(in the rows, 100 means zero)
One turn moves each row of this set onto another row. After a few examples, where does it send each row asked below?
nez: 72; 144; 90; 99; 83; 97; 74; 111; 90; 75; 84; 113; 98; 131; 84; 126; 101; 92; 119; 98; 136; 111; 119; 121
zaked: 84; 135; 113; 120; 84; 96; 90; 117; 116; 71; 73; 98; 96; 127; 92; 104; 91; 125; 102; 64; 136; 83; 96; 90
Pefun: 110; 90; 108; 90; 103; 72; 84; 139; 100; 112; 53; 104; 88; 91; 113; 119; 101; 137; 114; 99; 119; 113; 111; 151
Kikov: 75; 130; 74; 108; 107; 86; 81; 105; 110; 87; 64; 98; 72; 108; 100; 91; 77; 128; 113; 105; 147; 93; 130; 114
porot: 98; 146; 115; 81; 94; 124; 71; 111; 76; 84; 88; 111; 79; 92; 95; 91; 147; 126; 122; 102; 107; 81; 107; 116
Kib: 110; 97; 123; 108; 93; 75; 70; 150; 131; 60; 68; 107; 94; 94; 109; 113; 90; 130; 116; 75; 104; 81; 101; 119
ruza: 109; 138; 111; 99; 110; 112; 94; 118; 99; 63; 77; 127; 93; 107; 87; 81; 112; 92; 103; 113; 90; 86; 77; 135
zir: 103; 93; 101; 121; 69; 87; 101; 138; 109; 90; 75; 83; 116; 106; 115; 119; 78; 114; 116; 76; 109; 97; 108; 118
kofos: 124; 125; 86; 113; 74; 109; 91; 103; 81; 105; 89; 96; 86; 99; 108; 73; 84; 130; 109; 115; 132; 86; 106; 128
sug: 83; 121; 99; 73; 100; 66; 81; 124; 110; 63; 77; 107; 101; 121; 97; 127; 120; 107; 131; 87; 83; 96; 128; 119
Mifum: 87; 123; 104; 72; 99; 75; 86; 117; 108; 47; 71; 112; 102; 122; 89; 125; 119; 104; 118; 95; 82; 96; 117; 119
Dolu: 109; 126; 129; 105; 104; 136; 84; 132; 66; 102; 90; 119; 83; 108; 117; 94; 133; 124; 113; 103; 114; 82; 101; 121
nute: 116; 117; 89; 105; 76; 108; 91; 116; 81; 113; 75; 93; 87; 93; 113; 78; 85; 135; 109; 127; 134; 92; 112; 133
niz: 112; 93; 103; 117; 77; 83; 95; 141; 121; 82; 61; 81; 106; 103; 114; 119; 79; 121; 110; 75; 107; 85; 113; 116
lib: 96; 133; 102; 86; 116; 90; 82; 120; 93; 47; 70; 129; 93; 118; 86; 92; 113; 90; 119; 110; 83; 95; 99; 132
fava: 65; 144; 116; 99; 86; 102; 79; 142; 90; 103; 75; 101; 80; 101; 95; 104; 117; 131; 138; 84; 146; 89; 120; 102
Biso: 111; 112; 118; 89; 114; 72; 67; 137; 139; 55; 74; 109; 82; 92; 99; 98; 104; 131; 113; 91; 101; 73; 99; 137
tizak: 88; 141; 109; 78; 101; 111; 73; 100; 88; 81; 91; 114; 74; 86; 93; 84; 140; 133; 126; 102; 103; 83; 104; 104
turu: 123; 121; 125; 108; 97; 126; 101; 139; 72; 115; 88; 116; 89; 115; 118; 114; 116; 110; 108; 107; 116; 92; 108; 142
suk: 118; 97; 91; 102; 92; 81; 77; 127; 86; 119; 57; 109; 89; 102; 118; 100; 84; 135; 105; 115; 128; 111; 111; 145

sug moves to tizak
nute moves to niz
Now these:
Dolu moves to suk
Biso moves to ruza
zaked moves to nez

